In the rows, zero is written as 128.
Rotation paths and how fast each direction turns (degrees per step):
Each turn is a multiple of 5 degrees from 10 to 175, or 0.
Each row of a path follows its step; steps can be skipped.
path 1
step 1: [139 129 127 127 133 133 123 118 126 131 144 128 123 133 134 135 124 133
 131 133 141 131 129 109 120 135 131 117 129 120 124 139 125 127 137 126
 127 141 130 122 135 123 126 125 134 126 141 134 130 125 131 129 122 124
 125 130 125]
step 2: [135 131 131 124 127 120 137 128 136 135 123 134 131 123 129 138 122 127
 126 127 139 122 128 115 117 127 129 126 144 127 123 125 131 118 141 136
 123 129 124 125 141 127 117 133 131 128 125 132 116 129 126 121 129 112
 134 128 123]
step 3: [132 127 132 128 133 120 123 129 136 117 132 128 142 139 129 132 125 124
 131 124 128 113 126 126 133 127 127 128 124 121 118 134 135 126 136 136
 122 127 123 131 133 117 121 128 134 127 142 129 128 126 125 111 131 125
 124 120 113]
step 4: [136 133 122 140 131 123 121 132 138 136 134 126 121 125 138 123 134 135
 124 121 128 129 141 121 132 133 124 125 118 120 123 135 127 122 134 140
 128 134 124 136 133 129 125 128 123 120 130 140 132 135 134 116 129 120
 126 127 117]
step 5: [126 133 120 121 128 112 120 122 132 124 125 135 121 134 127 122 133 136
 122 125 132 122 125 126 119 118 126 137 136 137 128 138 124 122 128 140
 128 129 134 124 134 119 125 133 127 120 129 145 124 125 139 116 126 127
 121 130 127]
step 6: [129 127 130 123 132 131 125 122 133 115 129 116 129 135 134 134 137 134
 122 122 122 118 132 120 121 127 134 127 140 136 114 136 132 122 141 130
 133 130 131 125 120 136 126 116 135 125 131 142 134 135 129 121 129 132
 122 132 124]
step 7: [130 133 129 132 120 133 133 140 130 133 130 128 132 125 131 125 135 129
 126 124 130 121 131 120 127 129 124 130 131 132 117 118 147 119 132 125
 127 124 134 126 130 123 136 126 135 113 126 147 133 120 134 123 123 119
 128 142 120]
step 8: [133 134 122 124 128 125 123 124 134 125 130 126 130 131 145 134 134 127
 118 133 121 129 121 125 131 133 135 128 131 144 126 122 135 130 129 133
 124 108 134 134 128 114 139 129 131 122 136 132 120 121 135 121 135 126
 126 126 120]
step 9: [133 132 119 130 127 130 130 136 120 132 131 128 114 145 135 136 134 132
 122 128 121 138 122 120 127 135 141 129 134 123 121 125 124 133 132 124
 123 129 123 127 128 126 129 113 125 116 140 139 129 128 126 121 131 125
 115 131 124]
Speeds:
[125 129 129 129 130 126 130 127 132 129 129 128 125 128 126 126 125 128
 129 128 125 127 130 128 128 127 126 129 125 128 125 129 126 129 129 129
 129 128 128 125 128 130 125 129 126 127 127 125 128 126 129 125 130 130
 127 128 125] => 45
path 2
step 0: [128 124 146 133 134 124 132 124 120 124 127 129 121 130 125 128 113 126
 116 127 117 137 122 116 126 131 137 123 131 127 130 125 127 124 123 136
 116 137 132 126 123 136 125 117 113 125 127 124 123 138 136 128 123 127
 129 126 130]
step 1: [118 123 132 135 130 125 137 130 109 123 129 128 123 135 124 129 122 129
 135 127 120 132 138 123 126 132 120 127 130 114 129 138 128 134 133 135
 114 124 116 129 123 131 139 126 128 127 137 134 122 126 118 122 134 127
 120 132 129]
step 2: [131 123 126 132 127 136 136 128 126 131 137 131 129 137 130 118 137 131
 135 127 125 136 132 125 125 120 120 124 137 113 134 139 131 127 124 130
 138 130 123 129 109 132 130 126 135 120 122 132 126 126 139 131 122 124
 118 120 124]
step 3: [138 129 123 128 124 140 128 117 126 132 132 141 131 132 126 120 125 125
 121 124 134 137 114 128 134 131 141 127 137 124 130 132 131 125 124 121
 120 137 121 122 121 141 133 114 133 135 129 137 126 133 126 131 132 132
 131 123 130]
step 4: [127 136 132 133 130 130 123 135 124 126 129 134 142 130 119 129 123 124
 136 122 128 133 124 126 126 139 134 123 136 112 115 131 125 130 132 130
 123 136 128 123 140 133 129 126 126 126 122 129 107 125 122 138 134 121
 128 130 123]
step 5: [126 128 132 122 120 134 122 130 122 129 117 119 140 136 131 129 133 139
 138 128 135 130 129 119 121 137 117 121 135 123 141 132 141 133 131 125
 129 140 136 122 124 131 129 134 119 132 129 132 123 129 129 138 126 124
 119 130 127]
step 6: [132 125 139 116 116 132 135 125 122 123 120 118 127 133 120 132 124 121
 125 128 126 131 118 120 130 126 136 125 136 127 138 125 130 128 115 130
 128 135 125 136 121 120 129 125 118 121 120 131 125 145 130 131 132 128
 126 117 127]
step 8: [120 133 129 147 129 130 135 126 121 125 139 126 130 126 128 115 125 137
 128 137 130 132 137 110 119 126 118 126 137 124 128 129 129 127 132 131
 129 127 128 124 115 139 134 130 121 123 125 122 116 132 133 127 125 127
 126 124 125]
step 9: [147 122 129 126 120 141 133 121 125 134 135 129 130 128 128 125 119 124
 133 128 123 127 130 120 132 127 120 121 130 120 130 133 129 129 126 133
 116 131 125 131 118 145 134 120 125 129 126 135 134 130 123 130 128 142
 116 122 132]
Speeds:
[125 130 128 125 129 131 127 131 129 128 131 128 129 126 126 127 128 126
 128 130 126 129 130 128 126 130 128 129 129 127 125 128 130 127 127 131
 126 127 125 128 128 123 126 125 128 130 130 128 130 128 126 129 129 126
 127 129 129] => 120
[127 128 130 127 126 130 127 125 129 129 128 128 127 129 128 129 128 129
 128 128 127 129 126 128 132 130 128 132 127 129 126 125 127 127 125 131
 127 128 129 125 128 130 127 126 126 127 127 131 132 131 130 126 131 131
 127 127 128] => 120
[128 129 125 126 125 132 127 128 126 126 126 126 129 129 127 127 127 126
 127 129 129 127 129 125 128 127 127 128 130 130 127 125 129 128 130 130
 133 125 131 129 131 128 127 127 126 127 129 128 127 130 126 128 128 127
 130 128 129] => 40
path 3
step 0: [125 123 121 134 128 120 122 136 120 131 136 132 124 127 132 135 139 139
 131 130 133 128 126 132 136 123 122 137 119 125 116 134 130 140 127 125
 127 127 128 120 127 135 127 139 132 124 125 122 129 125 124 137 132 143
 117 125 136]
step 1: [132 124 133 127 119 129 124 131 139 118 129 136 117 130 128 138 124 133
 126 123 119 126 112 125 131 122 134 129 128 137 136 119 119 134 127 132
 132 115 127 131 125 128 138 126 140 129 137 133 127 124 133 133 122 121
 135 123 123]
step 2: [129 131 125 125 133 133 143 126 120 130 114 139 128 129 124 134 126 128
 122 116 122 130 131 126 114 132 129 127 132 124 138 137 140 117 123 132
 122 135 123 136 124 129 132 127 117 133 123 126 127 122 137 125 126 127
 135 123 135]
step 3: [123 141 131 128 131 126 113 125 132 131 126 121 131 119 130 136 127 124
 133 126 136 124 128 138 127 130 130 132 138 128 132 129 130 128 126 120
 118 135 136 131 124 137 123 126 122 134 122 122 127 131 109 126 126 135
 114 138 124]
step 5: [128 132 126 137 126 139 136 129 117 128 132 129 126 139 133 124 125 133
 140 123 122 124 129 130 125 125 117 123 121 126 126 129 132 133 138 124
 138 136 126 137 132 135 120 133 128 128 137 130 131 133 138 116 137 121
 140 125 118]
step 6: [123 133 125 117 118 128 130 133 142 135 125 128 138 114 115 122 125 130
 134 127 131 127 127 125 127 124 131 124 122 121 125 122 136 127 134 135
 131 129 129 132 139 133 137 142 125 131 125 132 124 128 115 136 135 132
 126 123 135]
step 7: [126 125 135 126 124 126 139 125 120 123 131 112 130 128 123 139 136 124
 129 134 121 135 127 130 128 135 130 121 133 131 127 119 117 122 121 137
 128 123 141 118 126 125 137 124 133 122 120 118 127 121 134 134 128 132
 122 135 126]
step 8: [139 129 114 144 134 119 128 124 129 124 131 134 125 138 138 130 126 129
 125 124 121 122 124 131 132 135 130 135 129 132 115 135 131 134 128 128
 128 134 128 126 135 125 129 121 123 132 120 115 128 132 131 128 121 127
 131 113 127]
step 9: [121 118 125 121 117 131 122 133 135 129 130 139 126 127 124 125 125 118
 127 126 137 132 124 131 130 122 138 134 136 124 136 128 123 139 123 111
 117 128 124 133 135 126 126 130 125 145 136 127 132 126 134 127 136 128
 132 127 127]
Speeds:
[127 128 127 124 125 129 127 129 127 128 128 127 129 128 128 127 131 128
 130 126 129 127 131 127 127 123 127 129 127 129 127 127 125 129 124 129
 125 127 128 127 127 128 128 127 129 126 127 129 126 129 126 130 125 131
 127 126 124] => 115
path 4
step 0: [141 123 134 137 129 120 128 128 128 122 122 131 127 127 127 128 132 119
 131 127 124 124 117 127 130 128 139 127 130 133 133 126 131 134 126 135
 133 124 133 120 134 131 116 122 118 139 130 132 130 120 139 115 130 137
 130 118 137]
step 1: [121 133 131 127 119 122 133 135 134 133 125 131 128 134 131 121 141 126
 126 128 140 125 127 129 118 128 124 122 117 126 120 130 131 134 124 127
 132 117 136 128 126 126 123 139 123 115 122 130 120 141 126 133 129 141
 127 122 133]
step 2: [140 125 132 122 127 122 132 136 129 124 141 133 132 141 121 121 129 135
 131 126 128 120 131 115 136 139 132 126 128 131 122 127 117 126 121 137
 120 126 137 125 131 129 122 125 127 126 133 138 126 116 132 127 125 119
 126 125 133]
step 3: [120 130 118 124 122 128 132 145 126 124 128 124 121 128 120 120 122 126
 125 114 130 126 117 133 120 115 136 121 133 124 126 124 126 131 131 130
 133 133 138 131 122 126 118 123 127 124 125 122 136 137 138 124 127 134
 125 125 134]
step 4: [129 121 124 125 134 128 122 131 119 134 143 128 124 135 136 126 136 136
 131 133 116 123 130 133 127 130 134 123 121 129 130 128 129 128 126 124
 130 132 139 131 137 137 115 137 125 121 118 128 113 123 130 138 131 124
 129 135 132]
step 6: [128 132 122 132 130 119 128 127 124 134 126 133 123 139 132 128 134 119
 118 141 125 134 122 135 117 129 127 116 127 127 118 121 128 131 137 130
 133 128 133 125 130 129 118 130 123 122 136 132 127 121 139 128 132 139
 142 121 134]
step 7: [136 128 126 132 118 121 125 129 140 124 128 118 131 120 132 121 135 137
 126 125 134 122 124 112 120 139 133 124 120 132 121 132 128 133 129 122
 120 127 134 126 123 129 121 124 133 123 121 140 119 129 127 131 132 119
 128 126 135]
step 8: [133 128 123 123 131 122 131 141 116 123 134 128 116 123 115 119 125 124
 127 134 136 135 120 125 130 122 130 133 136 136 121 129 119 128 131 137
 126 126 134 127 130 123 136 130 123 125 132 136 122 122 144 129 121 135
 126 126 132]
step 9: [120 134 122 128 115 136 137 128 126 126 131 119 122 131 126 129 133 142
 129 123 121 116 123 128 130 134 132 119 134 134 135 119 134 137 132 128
 129 131 135 115 126 127 117 132 128 125 117 124 118 127 133 131 130 134
 136 123 127]
Speeds:
[124 125 127 128 130 130 126 129 123 127 129 127 130 127 129 130 126 129
 128 128 127 129 129 129 129 126 128 128 129 129 130 128 130 127 129 128
 130 130 131 127 128 128 126 127 128 127 128 124 129 125 125 129 131 126
 126 127 129] => 60
[125 132 128 128 128 127 127 129 124 132 131 129 130 129 127 130 128 125
 126 128 127 132 128 130 128 128 126 130 125 128 126 129 129 128 126 127
 127 129 130 128 128 127 130 129 127 124 128 128 126 127 130 127 127 130
 129 129 126] => 155
